In the data rows, 128 means zero.
Here are some points:
[111  93 204  83 181 106 105 118 142 117 183 106 189 163 156 130 186 104
 171  91 148 175 158]
[121  78  82 102 144 148 123  88  76  88  69 162  77 106 130 103  83  95
 134 136  98  82  68]
[195  83 113 206 176 161 142  98 139 124 160 121 191  98  95 124  88 116
 104 115 180 176  50]
[150 156 197  86 123 121  82 204 115 108 133  57 139 147  64 166 201 130
 105 125  68  52 150]
[105  82  94 219  52  97  79 189  72 145  82 172 115 165 156 106 126 208
 135 132  75 181 156]
[ 84 152 189 206 189 122 144 210  93  99  75 123 157 114  89 151  98 134
 140 120  95 164  65]
[137 102  69 117 187 164 147 116  73 168 174 131  90 205 132 130  83  98
 132 166  89  53  69]
[142 107 191 124 174 166 104 129 201 170 158  90  94  94 140 103  84 102
 171 166  69  83 170]
[205 190 112 111 123 108 212  89  76 159  95 184 125 147 138 107 165 100
 166 147 171  67 181]
[112 103 197  82 108 160 121  97  88  91 130  72 167 118 154 139  89 103
 119 113 100  82 176]
[107 171  74  90  57 103  89  93  95 118  84 144 101 150 139 106 142 212
  52 117 150 188 155]
[117 105  79  90 172 171 124 118 108 199 142  71  68  82 118 124  82 115
 144 145 180 180 160]
[137 175 117 212  69 140 119 116 135 164 160 119  74 123 110 139  84  96
 133  88 164  56  55]
[ 99 198 201 125  79 136 126 159 112  92  95 138 108 132 139 205  70  97
  82  96 129  93 159]
[138 130 162  96 140 138 124 116 175 162 177 121 176  88  94 162  86 110
 144 153 152 132 105]
[210 186 113 113 112 105 205  92  87 160 101 177 120 153 136  99 160  99
 170 147 157  54 169]
[ 98 137 193 216 162 127 123  75  91 100 185  99 164 135  69 135  96 124
 142 120  91 136 185]
[202 153 113 118 101 122 102 122 121 131  91 158 111 122 114  98 191 103
  64 120 101 174 171]
[104 199 201 132  73 131 117 160 113  87  93 133 112 137 138 211  72  91
  86 103 136  86 157]
[ 85  88 119 137 105 118 213 134 126 121  66 142 101 116 139 111 205 135
 183 145 158 178 179]
14 more points follow, each with its number after it:
[108  98 197  91 131 159 118 105  74  92 138  90 174 106 167 149  91 106
 127 118 104  96  53] 0
[159 117 184 114 164 156 128 112 184 138 158 112 101  78 141 124  73  80
 151 168 102  58  54] 1
[ 84 123  78 204  58 106 127  84 152 127  70  94 158 151  56 143 210 130
 173  95 128  96 157] 2
[ 83  71 101 100  77 114  94  98 195  99  65  53 126 125 146 121 148 214
 139 155  92 185  66] 3
[102 178  93 114  74 112  86 123 109 122  86 145  98 148 131  93 170  87
  66 121 127 181 162] 4
[122  88 182 105 162 139 125 133 167 174 188 150  70  91  69 157  67  90
 150 151 140 115 109] 5
[ 88  77  80 104 179 163 120 135 143  98 169  84  70 112 120 107  81 128
 171 109 113  51 149] 6
[112 152  75 210 156 105  91 198 146 122 167  69 117 154  73 176 204 146
 128 117 151  67 159] 7
[ 93 201 201 145  78 143 116 169 117  92  94 138 115 123 141 205  95 112
  82 106 130  94 164] 8
[103  78  70 217  60 101 115 112 138 122  69 111 197 162 151 125 171  95
  45  89 123  50 159] 9
[203 122  84 195  61 116 158 194 100 122  86 161 178 113 154 142  89 120
 116 120  99 118  68] 10
[203  71  86 217 147 168 128 110 108 116 137  92 182 107 129 140  88 106
 114  97  74  65 186] 11
[154 115 184 106 161 150 150 105 197 150 181 149  81  79 148 137  79  86
 132 151 117  63  77] 12
[107 108 110  91  62 105 207 193 134 149  78 142  79 156 161 120 161 111
 129 121 179 152 152] 13
Which two of these numbered points are nearest to each point below by angle, seen from the average point of the first points? Their numbers follow each, nearest first.
[ 92  86  80  85 158 125 124 204  73 110  77 150  75 125 143 105  88  89
 137 129 106 113  58] > 6 13
[ 91 201  72 123  57 157 121 150 136 100 195 116  88 115 120  89  88 117
  61 109 101  60 153] > 6 4
[ 92  65 198 120  77 113 115 137 104 110  91 147 120 145 143  82  67 100
  66  94 169  88 165] > 9 8
[149 111 190 115 173 155 126 120 181 143 174 126 110  82 139 121  70 215
 154 166  95  61  54] > 1 12
[185  83 113 204 178 157 148  97 142 135 153 120 187 106  92 125  86 111
 105 101 186 181 184] > 11 9
[170 196 120 104 116 117  91 105 204 134 191 176 111 107 143 143 186 107
 140 172  81  79  82] > 12 1
[105 102  68  81 139 160 129  99  90  97 146  95 178 108 150 143  91 106
 120 114  95  90  50] > 0 6
